(in the rows, 128 means zero)
First come named moves, each a turn or a mirror, each shown by rows before and after it. For each pair of rows after them, which moves, in which order, take the first row to the second? The first pair is done for you.
M:
[124 115 129 116 155 138 137 176 146  96 119 148  95 108 139 134 167 144
 127 166 124 105 139 124 110 123 130 104 128 128 123 124 105 155  94 119
 143 146] -> [118 104 129 105 165 112 155 170 127 100 126 106  99 107 140 138 179 143
 139 154 107 110 124 135 115 110 152 119 126 115 112 124 110 122 103 126
 138 152]
[ 95 123  90 163 139 135  71 129 152 138  99 176 106 154 103 139 128 153
 172 165 103 147 124 155 129 166  75  85  99 134 188  75 114 176  57 118
 140 149] -> [ 89 103  83 140 161  78 112 109  98 138 123  94 118 145  99 146 145 150
 200 127  64 160  71 175 142 137 135 130  83 114 161  87 130  99  74 130
 139 167]
[122  88 149  76 155 103 143  92  91 126  99 120  90 141  57 122 142 129
 124  87  76 131  85 145 123 152 149  96 107 137 132 175 133  99  86 110
  76 165] -> [130 104 158  94 139 140 114 110 127 127  84 189  79 146  61 116 129 127
 102 118 107 126 126 128 114 176 102  63 119 152 154 168 120 156  77 108
  75 152]
[118 138 131 109 135 101  96 156 137 145 121 134 148 136 164 145 116 129
 159 134 123 132 145 119 137 132 100 145 114 131 143 105 116 116 114 144
 167  92] -> [114 139 130 105 139  96  99 153 129 144 125 122 149 136 159 148 121 130
 160 134 113 136 138 125 139 131 112 152 108 129 142 108 118 106 119 148
 162  96]
W:
[149 108 137 158 108 125 171 113  90 140 153  63 166 100 114 150 113 119
 152  91 125 135 134 125 151 103 122 154 116 137 122 143 145  76 174 132
 120 145] -> [ 91  98 113 140 130 118 162 113 103 126 154  71 144 124 115 173 143 153
 146 109  99 126 116 164 148 107 116 153 120 152 139 136 170  59 131 120
 149 124]
[139 126 144 159 104 147 136 134 141 161 141 116 137 146 181 127 132 107
 118 137 153 131 160 106 105  92  89 146 118 131 144 115 122 141 137 137
 160 119] -> [152 121 146 146 113 130 141 110 111 167 149  83 145 131 153 113 125  81
 134 106 144 140 142 106 111  92 114 152 114 113 132 133 120 113 154 134
 131 149]
[ 84  96 121 102 167 151 147 156  96  93 114 114  96 161 112 116 112 153
 116 157 111 135  98 127 185 131 117 117 134  91 151 159 134 140  73 129
  84  97] -> [110 107 132 124 152 169 139 172 112  97 112 140 110 164 141 112 105 159
 107 171 130 127 125 111 185 133 101 111 135  90 158 145 123 178  86 129
  92  86]
[131 124 114 134 112 115 135 136 112 126 134 103 135 122 126 126 125 124
 131 112 134 136 126 148 130 132 129 121 129 109 131 139 123 123 126 136
 129 139] -> [112 124 113 133 118 115 134 139 117 122 134 113 125 132 132 132 128 131
 128 116 133 138 125 152 132 131 128 119 133 117 138 134 128 120 115 130
 139 133]
J:
[138 112 132 135 165 119  77 129 145 174 124 137 177 114 140 134  90 120
 112 153 137 107 136 125 121 103 110 117 116 120 123 113 122  99 116 156
 155 140] -> [143 112 135 138 163 125  72 123 149 170 123 144 178 114 135 129  85 121
 109 149 138 108 135 124 118 109 108 116 120 124 124 115 120 101 118 157
 154 142]
[128 144 126 140 119 151 110 123 127 116 109 163 117 115 104 129  99 100
 116 146 148 136 154 140 131 132  93 124 116 122 146 131 102 155 109 127
 109 143] -> [128 133 116 153 120 105 142 143 105 121 129 113 143 126 166 148 120 136
 124 155 127 123 132 147 138 100 131 165 102 113 140 105 112 112 131 141
 152 108]
[136 147 154 121 113 157 117 150 146 132 104 183 135 129  73  95  89 104
  97 136 148 130 148 123 123 122  88  99 128 139 134 137 138 158 135 129
 108 167] -> [133 127 146 139 112  98 160 175 109 144 128 108 173 142 153 121 114 157
 106 146 110 117 116 131 137  75 139 157 108 141 115 106 149 101 164 150
 167 127]
[124 137 169 115 134 138 130 138 142 106 127 136 127 166 130 136 159 132
  97 134 161 107 149 155 159 129 123  80 128 146 102 135 116 117 141 170
 111 121] -> [120 136 168 118 133 132 134 142 138 107 125 126 137 171 142 137 162 137
 100 136 159 104 142 154 161 121 127  88 129 150 100 130 115 113 145 173
 116 117]
V:
[124 136 139 135 125 133 129 120 115 126 143 141 132 111 117 112 141 117
 135 103 115 136 114 115 121 125 124 126 115 104 121 150 134 107 155 129
 100 147] -> [123 134 145 147 117 145 127 126 117 132 139 142 144 109 125 117 128 126
 128 107 126 142 128 117 123 123 110 130 116 108 122 146 138 106 160 138
 112 140]
[120 143 128 111 121 157 121 132 138 146 134 135 121 120 138 100 125 137
 127 125 143 153 110 160 114 107  88 144 121 118 162 150 169  97 109 119
 134 152] -> [122 140 124  97 133 153 130 120 128 136 136 132 110 120 123  92 132 128
 139 116 141 147  97 159 117 112 104 141 127 111 156 154 161  91 108 108
 118 159]
[109 106 136 166 101 123 139 146  89 142 164  96 160 132 125 150 129 127
 139 116 131 147 137 156 127 114 113 132 124 130 114 147 162  99 138 159
 168 168] -> [ 95  99 127 144 121 116 142 135  81 135 163  99 139 137 108 144 142 124
 148 111 111 143 118 168 127 116 126 134 128 127 119 149 159  91 119 149
 159 165]
[164 133 148 181 115 139 150 153 108 137 116 117 152  92 154 132 128 148
 146 113 122  99 168  93 106 123 127 125 143 142 109 133 108 150 159 161
 122 109] -> [113 121 142 184 130 140 138 164 129 136 116 124 146 112 156 158 135 178
 128 126 110 108 166 133 104 123 107 124 139 163 119 133 142 130 131 170
 157  93]
Pairs:
(2 to 4 moves a pair)
[156 148 136 156 132 164 126 132 153 118  93 160 154 154  92 121 123  89
 163 141 170 143 153  80 122 154 115 103 155 127 151 115 102 186 144  95
 100 165] -> [ 92 131 113 118 163 150 119 111 158 101  90 157 116 171  56 137 153  99
 169 135 141 153 122 129 117 166 116 103 156 140 162 124 126 150  96  83
 108 165] : W, J, W, J
[113 126 167 176 107 164 106 153 169 152 144 156 157 117 147 121 127 146
  87 137 156 139 192 153 124 119  96 110 132 152 145 125 140 158 102 147
 153 135] -> [ 76  98 134 133 147  96 146 131 121 134 163  84 147 121 144 135 167 153
 122 109  92 126 126 178 134 100 169 155 125 137 125 132 153  76  99 138
 155 135] : J, M, V
[149 127 122 175 117 111 152 165 142 115 148 109 172 154 182 154 153 158
 145 175 134 110 120 120 118  87 150 146 107 140 144 100 133 110 167 140
 158  92] -> [189 135 136 163 120 114 158 129 117 119 149  86 177 119 126 121 124 102
 164 132 145 130 118 102 113  91 165 139 110 114 122 128 121 104 193 134
  92 149] : W, M, W
[119 117 124 107 146  84 108 113 112 126 126 113 100 118  96 147 143 128
 139  96  70 133  94 134 129 130 141 157 110 130 108 145 129  94 117 125
 119 105] -> [146 146 145 157 103 137  80 142 150 144 116 163 128 119 126 145 106 137
 104 125 121 134 155 110 116 139  81 129 110 142 121 136 119 165 135 134
 131  94] : V, M, V
[101 125 134 152 120 120 131 124 126 145 136  95 151 130 129 147 111 140
 120 125 128 144 132 144 136 118 120 146 114 111 115 141 160  89 131 160
 140 130] -> [115 131 139 130 130 131 124 108 121 135 123 108 134 119  83 125 104 110
 131 112 135 147 133 133 132 135 121 124 125 105 115 160 147 103 121 145
  98 159] : J, M, V, V
[ 82 131 108 158 117 178 118 123 131 117 107 175 122 142 128 114 164 158
  96 142 124 112 146 146 142 110 112  94 139 154 123 106 136 133  96 117
 137 112] -> [109 123 113 154 116 132 156 115  84 130 129 102 156 126 152 110 160 146
 121 107 102 118 118 137 152  78 164 129 122 133  96 102 135  81 138 130
 133 127] : J, W, M, W
[118 125 148 172 104 131 115 152 127 159 148  74 178 122 166 162 104 163
  99 124 129 161 152 158 132  97  95 147  93 117 136 124 185  96 143 166
 173 111] -> [174 125 153 145 106 117 133 126  90 152 154  50 174  93 124 124  94 107
 135  81 124 156 135 121 135 103 141 158  98  86 115 142 147  90 177 148
 106 159] : V, W, W, W
[ 93  97 137 101 143 137 146 133 142 120 143 166 121 178 134 184 134 136
 102 144 108 169 117 185 110 134  95 118 108 120  89 145 166  95  95 157
 174 112] -> [187 126 166 133 103 169 140 140 145 129 134 198 140 150 145 144 100  98
 103 144 156 155 165 111 113 135  80 102 117 105  84 141 114 165 149 153
 133 132] : V, V, M, V
[118 134 134 116 145 148 113 102 135 134 133 144 145 114  75 143  98 135
 108 110 124 163 120 140 123 119  92 117 116 139 126 164 143 125 115 134
 112 160] -> [123 134 129 107 151 144 110  99 138 131 125 161 130 113  70 130 106 126
 115 116 121 146 120 131 123 126  94 109 120 138 129 165 128 136 112 119
 105 157] : J, V, J, M
[ 86 144 129 125 131 111 132 128  69 103 118 109 125 149 147 159 136 140
 139  85 100 159 119 180 139 133 126 125 130 122 147 100 146 132 129 130
 165 136] -> [112 147 126 121 126 107 140 144  76  99 113 124 115 153 173 149 148 141
 147  99  99 132 116 148 141 131 144 126 139 123 151  79 115 154 134 118
 165 113] : V, M, J, V
[ 84 135 119 142 168  90 157 133 113 146 165  90 109 137 129 121 159 123
 112 143 114 142 123 148 115 129 112 112 115 133 131 135 140  95 133 129
 126 150] -> [113 150 129 144 158 118 140 132 132 146 150 138  94 124 111  96 142  99
 110 144 137 141 145 115 110 151  91  87 133 131 135 139 116 141 134 114
  89 161] : V, J, M
